In the rows, zero is written as 128.
Turns, then the turns between two rows, first turn first; the first pair answered:
K (before |-> after):
120 142 126 133 126 132 137 169 |-> 114 112 111 158 143 141 124 123
124 144 139 103 130 119 118 110 |-> 146 151 127 119 145 120 117 137
156 108 108 127 157 109 131 140 |-> 124 95 125 104 135 108 133 100
G (before |-> after):
102 130 129 116 131 132 137 136 |-> 118 149 129 124 137 133 130 146
124 102 103 150 146 140 136 136 |-> 128 107 103 151 149 140 136 141
155 143 144 110 116 119 121 131 |-> 149 132 146 108 113 118 119 112
H (before |-> after):
101 139 130 103 125 127 136 135 |-> 127 162 135 124 136 134 116 113
122 115 127 143 113 142 133 143 |-> 134 126 128 152 117 145 124 135
155 142 145 153 107 136 127 130 |-> 132 98 139 138 99 128 137 112
124 128 119 117 142 136 126 136 |-> 130 130 119 122 144 139 120 127
W (before |-> after):
163 110 138 132 106 112 128 143 |-> 143 95 133 126 103 111 139 144
138 141 103 163 136 143 121 126 |-> 137 140 107 167 123 145 127 136
127 132 128 111 129 117 127 150 |-> 124 131 127 109 133 116 127 147
133 134 136 93 143 112 127 122 |-> 145 143 140 97 137 112 126 128

Between the rows of a pair lie 2 to 3 turns.
114 125 128 125 130 127 120 106 |-> 108 138 125 114 134 124 129 133
H W
134 146 146 128 115 130 139 151 |-> 119 100 116 138 148 130 135 124
K H W
113 142 141 111 123 126 130 139 |-> 114 120 142 118 113 125 128 113
H W H
117 110 119 118 126 133 128 142 |-> 119 126 121 130 122 143 129 148
H W W
136 133 118 165 138 136 131 140 |-> 106 132 146 124 105 125 135 106
G K
123 100 114 117 121 123 139 141 |-> 127 96 111 133 135 130 128 119
G K
105 134 128 107 119 131 142 116 |-> 127 140 112 125 136 132 144 154
K W
122 151 131 117 164 140 109 101 |-> 135 158 131 96 157 126 125 155
K H K
130 154 125 172 102 145 118 138 |-> 100 132 127 163 95 147 122 109
K W
107 131 115 155 109 140 135 136 |-> 111 134 108 159 133 140 125 122
W G H
142 126 118 118 129 117 143 177 |-> 140 133 153 109 103 120 118 91
H K W
135 137 139 128 116 133 122 121 |-> 118 122 130 129 113 135 137 134
K W W
107 139 124 111 146 126 133 112 |-> 129 157 130 118 147 126 125 118
W K
120 117 124 82 145 87 122 115 |-> 159 160 141 107 137 98 104 113
H W G
128 123 130 99 141 108 143 154 |-> 164 150 146 132 129 122 127 142
H W
132 127 132 103 138 110 120 120 |-> 130 109 126 108 135 109 127 130
W K H
168 129 125 124 109 126 133 105 |-> 156 124 130 118 93 127 145 117
K W
142 124 134 104 124 106 132 147 |-> 138 117 134 106 116 108 136 148
G W W
109 106 103 109 136 129 126 117 |-> 114 111 103 105 143 127 120 114
W G
109 159 129 142 125 146 123 133 |-> 96 149 121 136 135 144 124 124
W W W
85 96 115 107 112 139 148 117 |-> 149 155 118 159 149 155 106 104
G H
147 138 129 126 124 129 114 100 |-> 145 121 110 122 130 122 134 155
H K
170 121 138 141 125 120 98 91 |-> 140 100 113 98 137 98 134 164
H W K
120 152 135 89 142 117 130 132 |-> 146 150 144 103 138 116 115 110
G H W
137 146 134 133 120 129 131 120 |-> 125 123 131 124 122 123 136 106
H W
142 113 120 138 122 138 137 122 |-> 138 133 123 135 118 143 140 143
H K H
151 118 132 149 128 128 114 99 |-> 131 98 115 137 127 122 141 152
H K
148 118 143 133 99 119 125 111 |-> 157 114 123 151 116 123 130 140
H K
139 146 146 105 124 115 119 134 |-> 119 132 143 101 115 118 133 140
W W
107 135 137 128 114 141 144 139 |-> 111 129 141 136 118 143 131 106
K G K
125 120 121 147 158 138 118 129 |-> 124 120 117 139 154 135 125 150
H G
127 140 146 128 112 121 117 108 |-> 145 136 126 141 129 120 127 154
H K
122 89 110 140 148 120 136 126 |-> 129 116 123 147 157 126 116 95
H K W
152 114 152 157 108 142 122 125 |-> 136 107 153 143 94 140 137 143
W K
117 147 141 100 117 132 131 127 |-> 157 138 131 144 125 142 119 123
K G W
96 124 138 129 119 143 129 90 |-> 118 158 147 144 115 152 124 105
H H W
120 116 118 137 126 124 145 117 |-> 134 150 132 126 126 120 134 115
W K H
143 142 139 142 120 134 115 105 |-> 137 147 140 125 108 128 134 149
G K
127 119 92 116 154 117 147 169 |-> 109 125 107 82 156 107 136 123
K K W
120 160 130 107 143 115 117 118 |-> 118 151 126 101 145 110 119 117
H G W
125 107 105 131 156 123 125 112 |-> 101 115 117 102 132 118 142 133
G K
149 117 140 117 111 120 123 113 |-> 143 128 135 109 116 118 136 151
H W G
129 128 152 129 99 130 128 111 |-> 141 114 139 156 109 140 126 117
K K W
93 173 123 134 150 149 128 132 |-> 100 178 126 138 141 150 128 140
W W
134 104 139 138 105 128 119 86 |-> 175 128 131 155 122 127 112 123
K G K
153 135 140 115 125 121 129 133 |-> 153 114 123 140 136 129 130 130
W K
129 138 129 117 158 115 129 135 |-> 126 135 135 111 150 112 127 114
G K
107 119 124 121 135 129 121 104 |-> 108 132 118 114 149 125 123 118
G W
165 139 130 120 146 117 118 131 |-> 152 135 127 107 140 113 132 154
H H
155 117 129 144 122 124 125 139 |-> 130 100 133 138 110 130 133 124
W K
136 134 116 140 154 131 119 126 |-> 138 157 139 117 134 124 120 132
K W K
127 139 124 124 164 133 129 141 |-> 133 144 137 126 156 135 118 112
K W
107 106 138 110 126 125 120 75 |-> 160 156 156 103 119 110 109 112
K H K
103 98 106 139 138 133 129 115 |-> 130 120 108 139 159 127 110 106
W G W
141 117 119 152 123 140 124 125 |-> 119 106 121 130 110 132 138 134
H K
143 168 139 138 122 136 132 151 |-> 105 95 125 140 105 139 149 123
K W H
124 109 125 113 104 119 141 120 |-> 140 127 120 108 122 112 139 148
W K
117 143 133 123 103 138 134 117 |-> 110 123 116 130 111 140 142 137
K K H
113 133 127 145 138 143 122 92 |-> 118 158 122 144 142 144 133 146
G G G
117 132 141 120 103 130 138 141 |-> 128 159 138 133 126 136 121 132
W H
140 129 127 148 133 130 113 102 |-> 115 144 129 130 117 132 141 156
G H
132 135 137 121 122 121 130 160 |-> 142 124 137 139 135 126 108 105
G K
129 111 129 130 130 138 126 115 |-> 140 137 142 125 124 135 122 123
K H
137 127 125 108 128 112 131 142 |-> 135 122 128 110 132 114 121 110
K K W
124 136 134 103 138 111 114 103 |-> 140 143 120 116 142 114 128 162
G K W
139 133 141 139 105 132 125 122 |-> 118 110 132 125 108 126 132 117
H W
